In the rows, zero is written as 128.
Each path is a new rotation, seen through one point. The rows after it are directions, each followed by how far the rotation turns it, in deg/step (0 if it stays put).
Each turn is a multiple of 5 degrees from 10 to 175, or 0.
Each row of a path follows its step; steps can be skipped.
Path 1:
step 4: [129 129 128 124 128 134 122 140 125 132 133 124 124 138 129 120 123 132
 130 128 121 129 117 126 136 125 126 135 129 138 138 127 134 133 125 127
 128 127 129 142 134 130 128 129 132 131 131 129 127 126 125 120 125 136
 129 130 126 127 119 130 130 122 122 121 143 130 130 132 135 131 133 142
 127 122 130 128 123 134 134 116]
step 9: [121 126 128 125 128 129 120 110 124 127 125 116 120 133 130 124 128 129
 130 130 122 123 138 124 121 127 129 132 124 137 122 127 129 131 120 133
 124 125 135 140 129 122 120 136 129 132 136 130 121 130 130 128 120 129
 128 120 128 125 131 128 122 128 119 121 136 121 133 122 138 132 127 128
 121 130 120 126 124 126 134 128]
step 19: [129 129 127 121 142 127 124 127 127 130 126 130 140 136 125 125 132 130
 128 127 130 132 124 124 131 132 121 120 126 127 128 127 132 119 129 126
 123 135 119 131 139 126 130 129 124 129 130 121 131 119 124 122 132 133
 128 135 131 129 127 120 134 128 109 116 131 121 136 136 135 128 122 132
 129 135 135 125 129 122 139 128]
step 20: [121 131 132 126 131 124 128 121 127 124 122 134 128 130 133 127 128 125
 127 133 127 134 126 125 135 126 144 136 128 126 122 138 125 132 131 123
 123 124 133 120 128 135 113 127 126 120 131 141 131 130 143 129 130 135
 122 132 128 138 124 131 126 128 121 136 126 127 140 138 130 131 124 127
 127 132 125 128 129 122 132 137]
step 21: [122 125 127 115 129 119 126 123 121 127 128 121 123 126 133 121 144 127
 130 127 125 128 129 135 132 124 123 132 128 131 129 133 132 134 129 122
 121 136 127 130 131 127 136 126 131 127 124 129 119 124 130 139 130 121
 122 122 127 120 120 120 128 139 131 129 131 123 145 120 128 118 124 124
 129 131 126 131 130 123 125 126]
step 22: [121 121 127 139 127 121 142 136 123 126 134 129 127 134 121 125 128 132
 130 133 129 135 126 128 133 130 121 128 126 139 131 126 122 135 125 123
 127 124 126 119 127 124 125 119 130 138 137 128 125 126 122 122 122 139
 120 129 126 121 119 128 133 121 126 131 135 131 139 129 138 129 128 138
 123 130 127 134 131 130 131 128]
step 25: [127 136 136 126 123 133 139 121 127 129 129 131 138 123 132 120 127 123
 131 131 127 124 116 130 138 142 125 123 123 132 138 129 123 120 133 127
 129 127 137 123 128 128 126 120 125 135 134 130 131 135 135 124 132 125
 129 130 124 127 122 122 127 131 119 130 127 128 129 141 125 129 117 134
 127 124 131 123 117 132 133 129]
step 28: [129 125 128 123 128 125 135 118 131 116 132 138 125 121 122 128 130 120
 128 132 124 121 135 129 135 138 129 126 125 123 125 131 133 134 122 135
 122 121 127 123 132 122 132 126 128 129 124 130 133 127 132 124 126 130
 129 119 130 134 112 120 136 128 135 132 133 124 141 126 130 124 132 132
 129 131 134 128 126 141 122 137]
step 30: [123 128 134 136 140 123 129 128 123 122 123 125 131 128 133 123 122 121
 126 144 129 131 132 122 128 132 118 119 126 125 133 137 130 134 128 131
 127 128 134 128 127 128 122 130 139 133 125 127 134 122 121 130 130 128
 132 127 124 126 121 142 127 127 129 126 125 121 129 127 124 128 124 134
 117 118 132 120 114 126 135 128]
[129 126 128 128 129 128 131 128 126 128 129 128 126 130 129 127 128 127
 127 128 126 127 129 127 125 129 127 130 128 130 126 128 127 130 128 129
 128 129 129 128 128 127 127 128 130 128 127 126 126 131 127 128 128 127
 128 128 127 129 127 128 130 126 130 130 127 127 130 125 129 129 129 128
 126 130 127 129 129 131 129 128]  55
[128 129 129 130 128 129 128 128 127 129 127 127 129 128 128 128 126 125
 127 128 129 130 129 128 129 127 127 129 126 128 130 126 127 127 126 128
 130 130 127 128 126 127 130 128 128 128 126 128 129 129 127 128 129 129
 130 130 127 130 128 127 129 127 127 128 129 126 129 129 127 126 129 126
 125 128 127 128 128 128 126 128]  60
Path 2:
step 1: [133 132 140 130 124 126 131 131 124 123 133 124 141 126 138 137 126 129
 123 128 128 122 127 132 134 112 136 125 131 128 126 131 124 130 125 130
 131 124 126 126 134 131 129 129 128 115 129 123 132 134 119 138 125 132
 134 130 127 125 129 123 134 118 135 117 126 134 122 130 130 122 120 125
 126 123 133 131 126 132 131 125]
step 2: [116 125 134 129 125 130 130 131 131 135 120 119 132 130 129 125 130 123
 127 122 125 127 124 132 126 132 129 128 129 119 130 138 127 124 129 125
 134 132 126 127 130 130 121 133 125 130 130 131 121 138 126 134 132 132
 138 134 125 118 129 126 127 116 129 138 132 118 134 120 125 130 114 131
 120 127 127 131 132 130 139 131]
step 4: [129 127 137 134 128 127 130 137 123 127 132 126 137 123 134 124 133 135
 120 123 120 123 122 134 130 127 140 129 131 120 126 116 129 125 127 128
 129 128 129 124 132 122 118 128 125 135 131 128 132 137 118 131 123 129
 134 129 128 133 134 127 129 114 135 124 133 129 131 130 127 130 129 131
 133 130 133 134 120 131 135 119]
step 10: [130 128 141 130 128 125 123 128 129 122 134 122 135 124 137 123 128 137
 120 122 119 125 122 125 130 119 133 126 127 126 130 128 135 124 126 137
 131 121 134 127 136 128 128 139 127 128 129 132 127 133 125 127 125 126
 131 125 130 140 126 123 126 116 128 122 139 125 135 137 128 127 124 131
 131 127 133 138 124 125 128 135]
step 24: [125 128 130 133 127 122 130 123 125 121 138 123 130 130 141 127 121 123
 123 131 118 132 130 135 129 119 126 132 130 119 129 135 121 127 135 125
 127 127 126 137 131 128 132 131 139 122 134 129 120 135 127 128 131 130
 129 131 131 128 121 132 140 126 138 125 126 124 132 127 126 124 124 121
 129 131 134 122 140 127 133 128]
step 25: [129 129 127 123 125 125 129 135 124 134 126 127 136 120 143 119 122 128
 120 125 120 132 128 136 134 126 139 130 121 119 125 125 125 133 128 134
 130 132 131 115 128 130 124 132 127 131 131 132 132 131 127 129 125 127
 136 132 132 126 125 120 121 122 133 128 137 131 137 124 125 136 121 129
 135 125 130 135 131 130 135 123]
step 27: [124 128 129 137 131 119 128 131 126 120 127 120 127 132 139 123 130 131
 125 126 121 127 123 123 134 132 135 124 129 116 130 136 127 122 133 134
 124 125 133 129 131 121 132 134 131 120 137 128 120 128 121 134 124 130
 129 133 133 127 135 132 130 124 129 118 130 115 139 134 130 135 127 131
 131 127 134 124 128 123 131 124]
step 28: [139 135 127 126 125 132 139 129 127 118 125 125 136 122 139 119 121 133
 133 126 122 127 132 130 128 123 124 128 130 124 135 123 125 127 125 130
 132 137 129 121 129 141 124 135 127 124 127 129 134 138 125 133 132 138
 130 137 132 123 128 123 130 122 126 119 136 124 133 132 127 125 125 119
 129 128 126 134 129 127 133 125]
step 32: [129 128 126 144 129 124 129 131 128 125 125 126 138 131 126 122 131 131
 127 121 129 128 128 125 127 124 131 142 131 118 127 124 128 118 129 123
 125 126 131 126 130 118 119 128 124 130 129 126 133 143 124 135 125 124
 128 133 124 123 141 126 130 120 132 128 133 114 131 125 129 125 126 128
 123 139 129 131 129 128 131 129]
[128 129 127 128 128 130 130 127 126 128 128 126 128 127 126 127 129 130
 129 130 129 127 128 129 127 126 129 128 128 129 131 129 127 128 129 126
 129 128 129 126 128 128 128 129 128 131 128 129 127 127 130 127 130 130
 129 126 128 127 131 128 128 127 128 129 129 127 128 129 128 128 130 127
 129 127 127 130 131 127 126 128]  155
Path 3:
step 4: [137 120 135 125 126 131 136 122 133 130 126 126 124 137 121 128 127 133
 121 129 127 133 122 131 134 131 129 124 132 122 137 132 124 141 130 118
 137 133 124 129 131 124 129 137 126 135 125 126 121 127 140 127 134 125
 125 129 130 119 130 134 138 125 133 118 128 129 126 129 125 129 124 121
 135 123 128 127 134 130 129 122]
step 6: [135 129 129 118 114 127 130 125 124 126 129 134 130 130 126 125 124 130
 124 131 136 134 116 137 119 124 124 126 131 131 128 124 125 136 122 122
 139 127 127 126 129 119 129 122 133 120 125 128 127 135 127 131 132 129
 134 133 129 133 127 131 130 126 133 123 121 126 137 131 135 127 134 133
 125 116 129 121 126 126 121 136]
step 14: [121 116 128 120 122 127 130 121 126 137 126 128 118 128 131 125 131 127
 123 126 135 132 125 134 122 124 129 123 135 137 130 128 124 143 125 126
 136 130 125 124 124 121 128 128 122 136 130 126 126 123 125 123 131 137
 131 125 125 126 123 124 129 127 136 130 133 121 124 125 124 122 133 137
 130 118 130 126 115 129 123 130]
step 18: [126 125 136 122 123 129 132 123 123 129 125 135 130 134 123 132 126 116
 127 133 124 125 126 137 122 126 119 126 122 133 131 132 129 129 127 127
 140 123 121 133 131 114 134 119 134 121 135 139 126 124 126 131 134 120
 133 127 126 136 123 130 124 127 137 135 127 134 122 132 124 127 133 137
 128 129 125 124 124 126 123 127]
step 19: [134 116 134 117 134 123 131 121 133 129 128 128 132 135 125 131 130 136
 116 128 132 124 126 134 120 121 123 121 131 125 135 125 124 140 124 125
 133 133 128 127 130 126 132 140 126 132 137 128 129 123 135 128 136 128
 126 129 122 129 130 128 129 131 138 124 135 133 123 135 121 131 132 133
 134 129 129 126 133 130 133 118]
step 27: [136 124 127 121 126 123 135 123 121 125 117 123 125 131 113 138 126 126
 127 131 128 130 124 133 126 121 127 122 125 123 129 132 126 138 131 124
 129 126 130 120 138 128 136 124 124 127 130 131 134 121 135 134 136 123
 131 136 120 132 125 120 128 135 129 126 128 120 123 132 120 121 123 122
 129 128 124 127 134 124 130 130]
step 29: [127 122 128 126 118 127 128 122 135 129 123 134 115 136 126 133 127 126
 131 137 130 131 119 138 127 130 130 126 131 135 128 128 123 137 131 125
 139 132 125 131 133 124 125 126 124 142 133 129 120 130 127 129 134 129
 115 127 135 125 122 125 126 128 133 122 130 126 123 120 124 131 127 133
 133 116 132 126 127 126 123 130]
step 32: [127 128 129 126 116 129 127 118 130 135 122 127 139 131 126 127 128 136
 132 125 120 124 125 118 119 133 132 125 121 135 120 127 121 144 126 124
 131 131 128 127 137 131 131 120 121 128 130 117 128 117 131 132 136 129
 121 130 127 123 126 121 130 134 129 127 132 127 129 122 124 125 127 123
 126 124 130 132 129 125 128 135]
step 33: [118 123 138 126 113 137 132 124 124 130 125 131 122 125 119 128 127 124
 133 132 124 121 128 129 119 128 122 127 125 127 122 140 131 135 128 120
 139 123 123 127 128 120 134 118 133 127 128 137 131 124 130 127 132 127
 133 124 133 127 121 123 131 130 130 124 131 125 135 136 127 128 133 125
 126 127 123 124 125 133 127 131]
[126 130 129 128 129 127 128 128 129 127 127 127 130 129 128 128 130 129
 128 126 128 127 127 126 126 128 127 126 127 129 129 133 127 127 128 128
 127 127 129 129 129 129 130 130 130 129 128 129 129 126 127 128 129 127
 128 127 130 128 126 129 128 127 130 128 127 128 130 128 127 128 127 128
 127 128 129 127 128 128 127 131]  45
[125 128 129 126 127 129 127 129 129 127 128 129 126 127 129 128 129 131
 128 127 130 128 130 130 126 126 126 127 129 126 127 129 129 129 129 127
 124 127 129 126 128 129 129 129 128 127 129 127 129 127 128 128 127 128
 130 127 129 129 129 125 127 128 128 129 129 127 128 129 129 128 128 128
 128 127 127 127 129 129 128 127]  130
[129 126 128 124 130 124 128 128 126 128 127 129 129 128 131 129 129 129
 126 127 127 128 128 128 129 128 128 128 127 129 126 127 127 129 129 127
 127 128 129 125 128 127 127 128 128 127 126 130 128 128 127 129 129 128
 129 129 128 129 128 129 128 128 128 128 126 128 130 127 126 126 128 129
 130 130 127 129 129 129 128 128]  90
Path 4:
step 1: [132 121 120 130 129 129 133 125 129 129 125 127 132 123 122 143 125 133
 121 130 132 131 132 137 118 134 125 132 126 130 121 124 137 142 134 127
 128 130 122 124 128 125 117 125 132 125 136 134 128 125 124 133 128 124
 130 135 125 118 123 130 130 122 134 126 124 110 128 127 132 132 128 134
 119 119 128 135 119 126 122 121]
step 9: [127 126 132 135 133 133 124 119 131 129 127 124 136 138 118 130 130 136
 126 123 124 127 137 129 135 125 128 139 128 124 129 118 145 132 130 134
 129 133 137 134 135 128 128 131 134 130 130 128 129 126 133 125 131 120
 124 138 128 129 122 126 126 132 122 128 125 116 130 129 125 130 132 115
 130 141 128 128 121 143 126 123]
step 12: [130 114 127 126 125 117 129 127 125 126 123 124 119 130 120 124 126 136
 124 125 133 125 134 126 132 119 137 134 129 130 127 130 132 137 138 124
 136 135 137 119 121 126 128 119 130 131 129 127 123 114 130 129 125 121
 128 128 133 136 133 124 129 129 119 133 136 128 137 129 119 123 137 124
 123 136 124 131 124 117 123 129]
step 13: [128 125 126 125 129 120 128 120 122 133 128 119 130 126 131 128 123 141
 133 137 139 120 120 135 120 129 132 135 130 116 116 133 129 139 121 126
 131 131 120 134 127 133 123 123 129 120 131 130 132 130 124 121 126 125
 137 122 131 122 122 121 133 124 139 126 136 127 124 127 132 131 124 131
 123 134 136 138 133 131 121 129]
step 17: [131 114 124 128 137 125 125 132 124 126 125 124 130 128 127 129 127 129
 123 115 129 136 127 126 135 124 123 128 129 119 134 111 137 140 130 132
 129 130 136 123 127 120 126 135 128 121 129 126 129 121 121 130 125 123
 133 118 129 126 135 124 132 131 127 131 115 120 129 112 128 124 123 129
 132 124 121 131 136 125 127 127]
step 20: [124 112 120 133 137 131 127 123 134 123 133 136 125 135 127 125 123 129
 118 130 133 129 130 135 131 129 139 126 133 119 125 121 126 131 129 137
 134 129 132 130 135 125 130 125 123 129 133 127 119 128 138 117 130 135
 119 126 124 135 129 131 133 127 125 132 128 120 120 134 129 129 124 132
 132 128 118 138 139 117 131 134]
step 21: [122 122 128 132 123 116 126 130 134 134 129 124 125 129 125 129 134 140
 120 134 127 118 135 138 130 127 136 138 142 126 132 129 127 128 125 135
 130 135 135 122 125 134 133 126 127 124 136 135 137 129 127 121 121 124
 128 130 130 116 132 126 120 132 118 121 132 131 130 129 127 130 130 114
 129 133 128 132 118 130 128 122]
step 26: [126 132 124 130 133 117 132 137 137 128 130 129 135 133 127 125 130 129
 128 125 132 136 127 122 127 127 137 131 136 126 130 123 135 147 123 133
 125 139 127 133 137 126 119 128 119 122 133 126 129 133 124 126 134 133
 126 119 123 127 124 137 132 133 116 121 127 125 131 116 134 129 128 122
 127 129 124 138 128 129 125 134]
step 30: [113 117 120 127 125 122 121 120 120 129 122 130 131 139 122 124 119 128
 120 137 129 123 138 140 128 117 131 129 124 125 121 123 130 133 122 135
 136 133 128 126 119 128 138 134 130 121 133 127 129 122 120 129 128 123
 132 125 127 128 128 130 126 123 125 129 125 129 130 135 120 125 134 125
 119 132 126 129 123 120 129 126]
[128 127 129 128 129 127 129 128 128 127 128 129 129 130 130 127 129 129
 128 129 128 127 130 128 129 127 128 127 129 128 128 129 128 128 128 126
 130 126 126 126 131 128 128 128 127 127 126 128 130 129 127 126 128 130
 128 127 128 128 127 127 129 128 128 127 132 128 129 127 126 127 128 128
 128 126 128 131 128 129 131 129]  140
[128 128 128 125 128 128 130 126 129 128 128 126 129 128 128 129 129 129
 127 130 127 129 128 127 127 128 131 128 130 129 127 130 126 127 128 128
 126 127 129 130 129 129 129 129 128 126 128 127 127 128 129 127 127 129
 129 125 129 127 129 128 130 127 128 128 127 128 130 128 130 130 128 128
 127 128 127 126 128 128 128 130]  140
[130 126 128 129 129 128 128 127 128 128 129 128 130 128 128 128 126 127
 126 129 129 128 127 129 127 127 128 127 127 129 130 128 126 128 126 129
 130 127 129 128 129 131 128 129 129 130 130 127 126 130 126 127 129 129
 130 127 129 130 128 126 126 128 128 130 130 129 125 127 129 127 129 129
 126 127 128 127 127 128 127 130]  145
[128 131 128 128 128 127 127 128 127 127 129 126 129 127 129 128 131 126
 128 129 128 125 128 128 129 128 130 129 127 128 129 127 129 127 130 127
 128 126 129 128 129 129 127 128 126 129 128 129 129 126 127 129 126 129
 128 129 128 130 128 125 128 127 128 131 128 128 128 130 127 129 130 126
 127 129 128 128 127 129 127 128]  115
